A single turn carries every row of the set below to another of its rows. Some are shown first; where does it send the rows asked next?
rupov: [-175,   42,  182,  -89, -108,   40, -136,  310,  484,   26,  317,   91,
 -293,  276,  183]
Ravab: [-167, -138,  215,  216,   -2, -372,  -36, -116,  271, -306,  -74,  -43,
   93,    6,  134]
Zego: [ -56,  109,  311,  -17, -102,  -34,   93,  411,  279,  -98,  210, -183,
 -391,  198,   97]
Dotiv: [ -90,   -6, -214,   31,  399, -212,  -65,  -32,   26,  325, -172, -121,
  199, -176,   15]
Kugo: [-304,  222,   68,   98,  261,  242,  157,  292,  -77,  360,  301,  104,
 -111,   -1,   49]
lano: [-143,  329,   88, -181,  153,  171,    3,  313,  301,  410,   71,  148,
 -123, -154, -256]
resi: [-485,  -98, -119, -355,   11, -289,  -89,  296,  114, -192, -170,   27,
  192,   68, -125]
zamav: [-175,  157, -189,   97,   74,  196,   85,  347,  293,  491,  204,   52,
 -108, -201,  -72]
tupib: [-359,  -99, -242, -163, -146, -247, -186,  243,  134, -160, -213,   -5,
  197,  111, -255]
saguz: [-149,  189, -314,   74,  299, -299,   54,  -87,  -56,  139,  -29,   60,
  302, -120, -131]
debu: [-292,   28,  170,  -17,   96, -394,  -15, -187,  153, -236,  215, -161,
    2,  142,  275]
vube: [-216,  153, -145,   97,  362, -255,  184,  -10,   70,  137,   -1,   57,
  290, -343,  145]
Nilu: [-161,   74,  338,   52,   -7,  259,  122,  286,  192,  -43,  142,   30,
 -403,  144,  118]
fitog: [-113,  275,   -7,  -87,  201,  201,  -81,  271,  -54,  322,  107,  202,
 -152, -217, -150]
rufo: [-200,   86,  172,   45, -124,  116,  165,  281,  414,  -62,  211,   13,
 -332,  430,  -11]
gune: [-107,  141,  -60, -227, -213,  -14,  399,  366,  539,   96, -155,  -99,
  227,   52,  -64]
remo: [ -61,   -4,   44,   94,   38, -392,   73, -147,  231, -298,   39,  -70,
  134,  343,  205]
Pida: [-233,  281,   42, -257, -123,   35,  467,  250,  415,   20, -195, -167,
  141,  132, -193]
zit: [  25,   72, -198,  -61, -359, -223,  160,  398,  283, -131, -106, -261,
  148,  167,  -78]
Zum: [-529,   25, -105, -301,  139,  -29,  391,  196,  152,  122, -199, -300,
  102,   41, -152]
tifor: [-111,  -32, -225, -182, -413, -268,  -47,  330,  263,  -41,   45, -273,
  101,  152, -141]
Niz: [-147,   98,  316,  243,  -75,  187,  193,  173,  347,   57,  291,  156,
  -66,  246,  243]
lepe: [   8,    2,   57,  251,  -23, -217,  -93, -138,   77,   13,  277,  -66,
  167,  258,  333]
rigo: [  15,  -80,  245,  205,  -27, -120,   46, -221,  238, -199,  -22,  -75,
   11,  153,  305]
kir: [-207,  184,  -43,   79,  273, -150, -169,  -37, -124,  186,  201,  274,
  292,  -87,   70]
gaf: [  95,  113, -131,   58,  217, -183, -147, -191,  -48,  181,  -53,   33,
  245, -170,   86]
Fut: [-212,  251, -197,  -28,  221,  193,  156,  467,  128,  342,   92,  211,
 -125,  -15, -229]
baden: [-488,   44, -143, -382,  223,  -20,  164,  262,   84,   74, -292, -183,
   76,  200, -175]

zit moves to Pida
Fut moves to saguz
Now find these:
zamav moves to vube
Ravab moves to Zego
resi moves to tifor
rigo moves to Nilu
Kugo moves to kir

